In the rows, zero is written as 128.
Rotation paths and how fast each direction turns (degrees each step)
Each turn is a multiple of 5 degrees from 10 to 175, or 0.
Each row of a path follows its step; steps can be skipped.

step 0: [136 141 128 138 124 135 126 129 130 128 137 127 129 133 121 127 133 123
 122 122 118 123 128 128 130 132 130 125]
step 1: [127 127 129 129 123 133 139 134 133 129 133 127 130 129 137 120 127 125
 113 123 128 120 122 126 125 131 131 124]
step 2: [128 133 132 130 123 130 130 129 133 129 129 124 128 135 126 131 127 119
 124 130 123 124 114 116 120 122 119 131]
step 3: [131 128 120 128 127 130 135 132 139 129 131 129 128 127 130 129 131 117
 127 134 129 136 121 121 123 126 137 118]
step 4: [133 124 128 125 126 129 130 132 127 131 134 113 120 124 118 135 135 129
 122 134 128 125 127 120 120 129 132 126]
step 5: [132 135 124 134 137 130 127 127 142 128 129 121 126 131 121 129 129 128
 122 123 130 130 132 122 124 137 125 117]
step 6: [128 132 132 133 134 123 132 130 123 125 133 124 127 129 129 130 123 129
 123 123 126 117 122 118 127 137 140 121]
step 7: [128 138 128 128 128 122 131 130 136 124 133 134 130 135 127 129 131 140
 115 128 127 127 121 117 128 124 125 127]
step 8: [129 133 127 134 115 125 134 125 130 134 138 134 134 126 125 133 127 127
 127 126 119 129 123 124 123 129 132 118]
step 9: [126 134 128 132 121 135 130 131 137 133 134 125 123 129 130 125 139 132
 122 141 124 120 123 130 124 131 133 125]
step 10: [129 126 133 133 123 135 133 126 133 121 136 124 127 130 123 122 125 122
 126 131 130 124 126 125 117 130 119 116]
[132 132 125 132 127 129 127 128 127 129 126 130 129 129 129 130 126 125
 133 125 128 130 128 128 127 129 127 126]
135

step 0: [128 125 129 126 133 124 124 136 128 114 117 125 122 131 126 124 137 136
 132 122 131 122 125 127 127 119 119 134]
step 1: [137 124 132 127 123 135 137 136 125 127 121 128 120 120 132 130 130 120
 125 129 138 125 125 120 123 137 120 124]
step 2: [121 126 123 129 121 130 126 139 130 125 128 134 132 139 130 120 126 130
 124 121 135 138 139 126 120 136 124 127]
step 3: [134 127 127 122 130 122 120 121 136 127 119 127 135 139 128 129 139 123
 125 129 138 128 123 123 123 127 123 134]
step 4: [130 121 125 119 134 130 136 131 132 127 127 123 119 129 116 117 125 128
 123 131 141 120 127 129 133 129 121 127]
step 5: [123 131 116 132 125 133 131 131 132 123 116 130 121 125 132 132 125 122
 121 120 128 130 134 128 123 122 114 124]
step 6: [136 128 125 124 121 132 130 135 130 119 120 125 136 131 123 126 124 126
 123 130 129 140 119 117 121 129 128 138]
step 7: [127 124 134 128 136 127 121 133 129 117 122 116 119 135 126 120 136 136
 125 126 133 128 130 130 121 134 124 130]
step 8: [137 123 130 130 127 129 134 139 131 131 120 131 128 131 135 132 132 122
 119 123 136 113 127 126 129 132 118 128]
step 9: [121 122 118 122 123 134 127 142 132 126 131 128 129 135 127 122 127 117
 132 128 136 138 129 122 129 130 121 124]
step 10: [129 128 122 124 127 128 120 115 136 130 121 118 128 134 132 125 129 127
 115 130 135 135 131 125 121 130 124 133]
[128 127 126 125 128 126 127 129 127 126 130 126 128 127 127 130 131 127
 132 130 129 130 121 124 129 127 128 128]
125
[129 129 128 130 126 130 123 127 130 127 133 131 127 128 128 129 125 128
 126 130 128 132 127 126 124 128 127 129]
95
[123 127 129 128 133 131 126 130 127 127 128 128 128 129 128 127 129 130
 130 127 128 131 130 129 128 124 126 126]
155
